In the data rows, the value 50 means zero.
Two rows play each game, the first against the second. How much does the first row win by? 15 is about a draw, 30 a big win and 0 a big loss. Wins can go round in a circle: one row can beat a second, the second a third and the third the first. Each row has two weighted sums of its numbers, A and B, taken from their middle values. A row wins by its A times the other's B, less its B times the other's A.
array([50, 33, 42, 58, 66, 50, 50, 50, 50, 50])
array([34, 50, 58, 34, 42, 42, 42, 50, 50, 42]) ~ 15
array([42, 50, 50, 42, 42, 42, 50, 42, 50, 42])
array([58, 42, 58, 50, 42, 50, 42, 33, 66, 58]) ~ 16
array([42, 50, 50, 42, 42, 42, 42, 50, 50, 42])
array([58, 42, 50, 50, 58, 58, 50, 58, 58, 58]) ~ 15
array([58, 50, 50, 50, 66, 66, 50, 58, 58, 58])
array([50, 42, 42, 58, 58, 66, 66, 50, 66, 42]) ~ 16
array([58, 66, 50, 67, 42, 58, 50, 50, 42, 50])
array([42, 50, 58, 42, 42, 42, 42, 50, 50, 42]) ~ 16
array([58, 42, 26, 58, 50, 58, 50, 50, 50, 42])
array([58, 50, 50, 50, 66, 66, 50, 50, 50, 58]) ~ 11
array([58, 74, 34, 42, 34, 66, 75, 74, 42, 26])
array([34, 50, 50, 34, 42, 42, 42, 50, 50, 42]) ~ 27
array([58, 50, 34, 58, 50, 66, 66, 50, 42, 42])
array([58, 66, 42, 67, 50, 50, 58, 66, 34, 50]) ~ 9
array([66, 50, 42, 67, 50, 50, 58, 58, 50, 50])
array([50, 50, 42, 50, 50, 50, 66, 58, 34, 42]) ~ 9
array([58, 50, 50, 58, 58, 66, 50, 58, 50, 58])
array([34, 50, 58, 34, 42, 42, 34, 42, 50, 42]) ~ 14
array([58, 50, 42, 67, 50, 58, 58, 50, 17, 50])
array([58, 42, 66, 50, 42, 50, 42, 33, 66, 66]) ~ 13
array([58, 42, 66, 50, 42, 50, 42, 33, 66, 58])
array([58, 42, 50, 50, 66, 58, 50, 58, 58, 58]) ~ 15
array([50, 58, 34, 67, 50, 58, 66, 33, 42, 42])
array([58, 50, 50, 50, 58, 58, 50, 50, 58, 58]) ~ 13
array([34, 50, 58, 42, 42, 42, 42, 50, 50, 50])
array([58, 50, 50, 58, 66, 58, 50, 58, 58, 58]) ~ 16
array([50, 50, 34, 50, 58, 58, 66, 58, 42, 34])
array([42, 50, 58, 42, 42, 42, 50, 50, 42, 42]) ~ 13
array([42, 50, 58, 34, 42, 42, 42, 42, 42, 42])
array([58, 42, 50, 58, 58, 58, 50, 50, 50, 58]) ~ 14
array([50, 58, 34, 67, 42, 50, 66, 50, 42, 34])
array([58, 42, 26, 67, 58, 50, 66, 50, 34, 42]) ~ 16
array([58, 50, 50, 67, 50, 42, 50, 58, 42, 50])
array([50, 66, 58, 58, 50, 75, 34, 58, 66, 75]) ~ 10
array([42, 50, 58, 42, 42, 42, 42, 50, 50, 50])
array([58, 42, 50, 58, 58, 58, 50, 58, 58, 58]) ~ 15
array([58, 42, 50, 50, 66, 66, 42, 50, 58, 66])
array([50, 33, 42, 50, 50, 42, 50, 42, 42, 42]) ~ 14
array([42, 50, 58, 34, 42, 34, 50, 50, 50, 42])
array([50, 50, 50, 58, 50, 50, 75, 42, 58, 42]) ~ 15
array([42, 50, 50, 34, 42, 34, 42, 42, 42, 42])
array([58, 42, 66, 50, 42, 50, 42, 33, 66, 66]) ~ 16
array([42, 50, 58, 42, 42, 42, 42, 50, 50, 42])
array([58, 50, 42, 58, 42, 50, 66, 50, 58, 50]) ~ 14
array([74, 50, 34, 67, 58, 58, 58, 50, 50, 42])
array([34, 50, 58, 42, 42, 42, 42, 42, 50, 42]) ~ 15
array([42, 50, 58, 42, 50, 42, 42, 50, 50, 42])
array([58, 42, 50, 58, 66, 58, 50, 50, 58, 58]) ~ 16
array([34, 50, 50, 42, 50, 42, 42, 50, 50, 42])
array([42, 50, 58, 42, 50, 34, 42, 58, 50, 42]) ~ 16
array([50, 83, 66, 58, 34, 75, 34, 58, 75, 75])
array([42, 42, 50, 50, 58, 42, 50, 50, 42, 42]) ~ 23
array([42, 50, 58, 34, 42, 42, 42, 50, 42, 42])
array([58, 42, 66, 50, 42, 50, 42, 33, 66, 66]) ~ 15
array([58, 42, 42, 67, 42, 50, 66, 42, 50, 50])
array([58, 50, 42, 75, 50, 50, 58, 42, 50, 42]) ~ 13
array([42, 74, 26, 58, 42, 66, 58, 66, 50, 42])
array([58, 42, 66, 50, 42, 50, 42, 33, 66, 58]) ~ 15
array([58, 50, 50, 58, 58, 50, 58, 42, 50, 34])
array([42, 50, 58, 34, 42, 42, 42, 58, 50, 50]) ~ 16
array([42, 42, 58, 42, 42, 42, 42, 50, 50, 42])
array([82, 66, 34, 50, 26, 66, 91, 83, 50, 26]) ~ 10
array([58, 50, 58, 75, 50, 50, 58, 33, 42, 42])
array([58, 50, 50, 58, 66, 58, 50, 58, 58, 58]) ~ 4
array([34, 50, 58, 34, 42, 42, 42, 42, 50, 42])
array([34, 58, 58, 42, 50, 42, 50, 50, 50, 42]) ~ 18
array([58, 50, 50, 58, 58, 58, 50, 58, 58, 58])
array([58, 50, 58, 50, 66, 66, 42, 50, 66, 66]) ~ 14
array([42, 50, 50, 34, 50, 34, 42, 42, 50, 42])
array([58, 42, 66, 50, 42, 50, 42, 33, 66, 58]) ~ 15
array([50, 50, 42, 67, 50, 50, 58, 42, 42, 42])
array([58, 66, 42, 50, 58, 66, 50, 83, 58, 66]) ~ 15
array([50, 58, 34, 58, 50, 66, 58, 58, 50, 50])
array([42, 50, 58, 42, 42, 42, 50, 50, 42, 42]) ~ 13
array([42, 50, 50, 34, 42, 42, 42, 50, 50, 42])
array([66, 50, 42, 58, 50, 50, 58, 66, 42, 50]) ~ 5
array([42, 50, 50, 42, 42, 42, 42, 42, 42, 42])
array([66, 66, 42, 42, 42, 42, 58, 33, 42, 42]) ~ 14
array([42, 50, 58, 42, 42, 34, 42, 42, 50, 42])
array([50, 83, 26, 67, 34, 58, 66, 50, 42, 58]) ~ 14
array([58, 42, 50, 50, 42, 50, 66, 58, 42, 42])
array([50, 50, 42, 67, 50, 50, 66, 50, 34, 42]) ~ 2
array([58, 50, 42, 58, 66, 58, 58, 50, 25, 50])
array([42, 50, 50, 34, 42, 42, 42, 50, 42, 42]) ~ 25
array([50, 58, 50, 58, 58, 58, 50, 58, 42, 42])
array([34, 50, 50, 42, 42, 34, 42, 42, 42, 42]) ~ 15
array([58, 50, 50, 50, 66, 66, 50, 66, 58, 58])
array([42, 50, 50, 34, 50, 42, 42, 50, 50, 50]) ~ 12
array([34, 50, 58, 42, 42, 42, 42, 42, 42, 42])
array([58, 50, 42, 58, 58, 58, 66, 50, 34, 42]) ~ 18
array([50, 42, 50, 58, 66, 58, 50, 50, 58, 58])
array([42, 50, 58, 42, 42, 34, 42, 50, 50, 42]) ~ 13
array([42, 50, 50, 42, 42, 42, 42, 50, 50, 42])
array([50, 42, 42, 58, 58, 58, 58, 50, 42, 42]) ~ 10
array([42, 50, 50, 42, 34, 34, 42, 50, 42, 42])
array([58, 50, 50, 67, 50, 50, 58, 50, 42, 42]) ~ 4
array([42, 50, 50, 42, 42, 42, 42, 50, 50, 42])
array([58, 74, 42, 42, 50, 66, 66, 83, 42, 50]) ~ 10
array([42, 50, 58, 42, 50, 34, 42, 50, 50, 42])
array([66, 58, 34, 58, 58, 50, 58, 58, 34, 50]) ~ 15
array([42, 50, 50, 34, 42, 42, 42, 50, 50, 42])
array([58, 50, 50, 58, 50, 58, 66, 50, 25, 58]) ~ 1
array([50, 58, 42, 58, 42, 42, 66, 58, 42, 50])
array([50, 91, 74, 50, 34, 83, 34, 58, 83, 83]) ~ 7
array([58, 42, 66, 50, 42, 50, 42, 33, 66, 66])
array([50, 66, 34, 58, 34, 50, 58, 66, 42, 42]) ~ 14
array([34, 50, 58, 34, 34, 42, 42, 50, 50, 50])
array([34, 50, 58, 42, 42, 42, 42, 50, 50, 42]) ~ 16
array([58, 33, 50, 58, 66, 58, 50, 42, 50, 58])
array([42, 50, 58, 42, 42, 42, 42, 50, 50, 42]) ~ 15
array([58, 42, 66, 50, 42, 50, 42, 33, 66, 58])
array([42, 50, 50, 34, 42, 34, 42, 50, 50, 42]) ~ 14
array([58, 42, 50, 58, 58, 50, 58, 42, 50, 58])
array([58, 33, 50, 58, 66, 58, 50, 42, 50, 58]) ~ 15
array([34, 58, 58, 34, 42, 42, 42, 50, 42, 42])
array([58, 50, 50, 58, 66, 58, 50, 50, 58, 58]) ~ 15
array([58, 50, 50, 58, 66, 58, 42, 50, 58, 58])
array([58, 42, 34, 58, 50, 58, 58, 50, 34, 50]) ~ 17
array([42, 50, 50, 42, 42, 42, 42, 50, 50, 42])
array([34, 50, 50, 34, 42, 42, 42, 50, 42, 42]) ~ 15
array([58, 42, 50, 58, 66, 58, 50, 58, 58, 66])
array([58, 33, 66, 50, 74, 66, 34, 33, 66, 83]) ~ 13
array([58, 42, 50, 50, 58, 58, 50, 42, 50, 58])
array([34, 50, 58, 42, 42, 42, 42, 50, 50, 42]) ~ 14
array([58, 42, 42, 58, 66, 66, 50, 58, 50, 58])
array([58, 50, 42, 75, 66, 50, 75, 50, 50, 42]) ~ 12
array([58, 42, 50, 58, 66, 58, 50, 50, 50, 66])
array([50, 42, 34, 58, 58, 50, 66, 50, 42, 50]) ~ 19
array([42, 50, 50, 34, 42, 42, 42, 50, 50, 50])
array([42, 50, 50, 42, 42, 34, 42, 50, 50, 42]) ~ 15
array([58, 50, 50, 58, 58, 58, 50, 58, 58, 66])
array([34, 50, 58, 42, 50, 42, 42, 50, 42, 42]) ~ 16
array([42, 50, 58, 34, 42, 42, 42, 50, 50, 42])
array([42, 50, 58, 34, 50, 34, 42, 50, 50, 42]) ~ 16
array([42, 50, 58, 42, 50, 42, 42, 50, 42, 50])
array([50, 50, 42, 67, 58, 50, 58, 42, 50, 50]) ~ 15
array([50, 42, 58, 50, 74, 66, 42, 42, 58, 66])
array([42, 50, 50, 42, 50, 34, 42, 50, 50, 42]) ~ 6
array([42, 50, 58, 42, 42, 42, 42, 50, 50, 42])
array([50, 42, 42, 58, 66, 50, 66, 50, 42, 42]) ~ 14
array([58, 42, 66, 50, 42, 50, 42, 33, 66, 66])
array([66, 50, 42, 50, 58, 50, 58, 50, 42, 42]) ~ 15
array([66, 58, 42, 50, 42, 50, 58, 42, 42, 42])
array([42, 50, 50, 50, 58, 50, 42, 58, 50, 50]) ~ 16
array([58, 42, 66, 50, 42, 50, 42, 33, 66, 66])
array([34, 50, 58, 34, 42, 42, 42, 50, 50, 50]) ~ 15
